128 stands for zero in the data rows.
Here are some points:
[116 131 116 116 132 118 118 120 116 141 117 119 115 118 116 133 136 117
 118 143 116 118 116 117 142 131 134 116 115 133 115 115]
[132 119 141 131 118 120 119 119 116 128 116 126 113 117 114 115 115 131
 116 115 115 131 116 143 117 115 117 114 114 115 142 129]
[203 116 226 200 115 177 197 118 116 116 116 188 113 117 115 114 201 192
 115 193 115 118 117 117 117 117 118 115 231 116 116 114]
[118 118 137 136 117 118 117 130 114 145 116 119 115 119 115 131 115 135
 116 117 117 138 117 139 117 115 116 131 115 115 140 117]
[115 115 115 115 174 118 117 176 114 116 115 119 115 119 188 213 165 114
 208 115 216 178 114 114 114 168 117 115 204 116 115 114]
[131 116 117 116 116 145 141 171 115 134 116 121 117 121 118 117 117 118
 130 136 116 118 116 117 117 127 157 116 131 116 116 114]
[117 117 116 115 114 116 114 116 114 143 116 144 115 130 129 134 116 115
 115 113 123 132 112 112 133 146 117 115 116 158 116 116]
[117 196 116 115 206 155 140 119 116 116 115 117 148 116 114 113 114 113
 168 115 116 118 207 147 117 177 117 116 115 116 116 176]
[118 118 117 118 117 119 117 135 116 139 132 119 115 140 115 140 155 113
 113 114 135 157 116 115 158 113 118 115 116 131 116 116]
[144 118 143 141 115 117 117 138 116 144 117 141 116 120 116 116 117 144
 116 118 117 133 117 133 116 115 118 116 117 118 139 118]
[147 135 117 131 118 158 151 141 117 132 116 120 115 119 115 115 142 116
 115 148 115 116 115 116 116 117 169 115 114 116 115 116]
[116 116 116 117 116 118 119 119 227 117 117 161 163 152 178 170 117 117
 117 117 170 152 192 116 115 115 117 191 115 116 115 115]
Then 16 other points, each followed by its number:
[116 116 117 129 117 118 134 130 115 151 114 118 113 118 116 128 116 115
 115 140 114 134 116 147 138 115 117 114 113 130 113 113] 0
[117 118 119 175 154 118 116 118 115 181 115 119 113 117 115 114 115 177
 117 202 118 119 172 173 116 158 196 118 170 118 118 118] 1
[118 117 116 115 116 117 116 118 188 114 178 120 178 121 159 200 118 117
 192 116 196 181 114 115 115 115 117 234 115 116 138 116] 2
[116 115 115 115 162 118 117 119 138 115 115 154 114 117 151 114 182 115
 115 155 162 161 115 117 147 115 120 117 142 117 116 114] 3
[116 117 116 114 115 136 115 154 115 115 127 120 123 119 117 123 116 116
 144 115 125 118 116 116 117 142 134 115 115 156 115 115] 4
[118 118 117 116 116 118 117 119 217 117 117 121 198 120 212 183 174 115
 168 116 218 118 115 115 165 231 116 115 115 211 116 116] 5
[117 118 117 117 117 118 116 117 143 114 142 119 152 148 118 140 117 116
 115 115 146 119 117 116 157 144 116 114 115 151 116 135] 6
[116 116 115 122 115 117 116 118 115 146 117 129 116 128 117 124 116 116
 116 132 115 132 115 126 138 113 115 113 113 128 115 115] 7
[118 132 115 115 115 116 130 118 115 115 136 118 126 133 116 115 116 115
 129 114 114 116 115 116 145 126 116 113 114 125 116 127] 8
[146 208 114 115 115 161 116 118 115 116 118 162 116 120 145 118 118 143
 117 116 115 118 116 115 116 163 165 114 159 213 114 114] 9
[117 116 116 116 117 119 119 133 129 138 129 121 116 120 116 116 116 116
 116 117 117 131 132 129 131 115 117 125 115 117 123 116] 10
[118 118 130 135 118 119 132 133 118 127 117 120 115 119 116 116 117 132
 114 116 115 117 117 141 117 116 118 140 116 129 141 117] 11
[143 115 142 145 115 116 118 120 117 152 119 138 116 120 117 116 117 146
 115 137 115 118 131 155 117 116 118 115 115 115 140 114] 12
[123 116 116 124 116 120 120 120 116 145 115 128 114 126 115 115 115 114
 113 126 115 131 117 130 139 116 118 115 117 129 116 116] 13
[117 116 115 115 167 117 117 119 226 118 118 121 172 172 168 171 117 116
 116 117 183 118 189 114 114 114 117 157 118 119 117 177] 14
[116 145 116 116 116 118 118 119 133 116 161 119 139 170 134 116 156 118
 148 118 118 121 117 117 158 115 116 114 114 115 114 155] 15
Which of these numbered points is nearest to each point below, looking only along the 8 directions in which the first points spread most? Its number follows each.
[118 118 117 116 115 116 115 116 180 115 175 119 169 118 116 199 116 115
 177 115 206 174 115 141 117 115 117 204 115 145 115 116] > 2
[116 116 116 116 115 117 131 119 116 157 131 121 115 119 116 137 142 116
 115 148 129 154 117 135 154 115 118 116 116 117 117 115] > 0
[117 117 115 115 199 118 116 119 160 117 116 146 114 118 187 141 156 113
 113 115 115 120 163 118 119 117 118 178 115 117 158 200] > 14
[120 155 118 116 115 130 117 119 116 116 116 119 131 136 118 116 116 115
 129 114 122 118 116 118 140 150 130 117 117 141 118 120] > 8
[126 116 116 122 113 115 115 123 114 141 117 131 117 120 117 117 116 115
 115 125 115 131 118 133 136 115 117 115 115 127 117 118] > 13
[117 172 116 168 113 221 228 118 116 117 116 119 116 119 116 116 117 182
 117 168 116 118 115 204 117 116 118 168 116 117 198 174] > 1
[133 115 130 136 115 117 118 135 115 155 118 121 115 120 116 115 114 134
 116 135 116 133 128 143 116 115 117 116 115 115 115 115] > 11
[117 118 116 116 174 119 118 119 115 139 116 119 151 120 116 116 117 144
 116 141 115 118 176 116 117 224 195 116 199 141 117 116] > 9
[116 115 115 116 126 119 119 120 116 142 115 127 114 128 116 132 134 118
 117 142 118 133 116 117 141 116 118 116 117 131 115 115] > 7
[113 115 114 114 115 118 117 119 116 117 204 119 200 184 150 157 164 116
 221 115 154 156 115 116 115 114 117 189 114 115 114 112] > 3
[116 117 118 116 116 118 118 148 116 117 192 118 186 168 148 176 114 114
 249 116 170 119 117 115 115 114 116 157 145 114 114 114] > 2
[148 248 161 116 115 118 192 118 115 116 116 120 115 119 186 115 171 116
 116 117 116 118 116 115 116 115 116 157 153 117 196 186] > 1
[116 115 115 115 115 117 116 118 222 115 158 118 162 140 159 192 116 115
 114 114 195 183 170 116 117 115 117 223 115 116 115 114] > 2
[118 117 116 116 167 117 117 118 115 116 117 121 171 121 216 255 116 115
 193 114 238 177 115 116 117 196 118 115 181 185 115 115] > 5
[118 117 119 117 117 119 118 119 124 117 136 119 138 137 116 140 115 114
 140 116 142 119 117 116 150 142 117 114 114 154 116 116] > 6
[115 152 116 115 114 167 166 117 113 114 144 117 113 117 115 115 157 116
 149 141 115 118 143 117 171 116 118 115 116 116 116 164] > 15
[118 184 119 119 164 119 117 118 226 115 116 172 214 152 211 113 115 114
 115 116 183 119 118 119 118 253 119 117 116 176 117 116] > 5
[194 116 115 201 115 178 116 117 114 189 116 180 116 121 118 117 118 199
 116 116 116 118 117 117 117 187 249 114 233 197 114 113] > 9
[117 179 117 117 241 119 118 119 178 117 117 120 205 173 182 114 115 115
 164 116 114 118 174 117 116 222 118 116 173 118 118 116] > 14
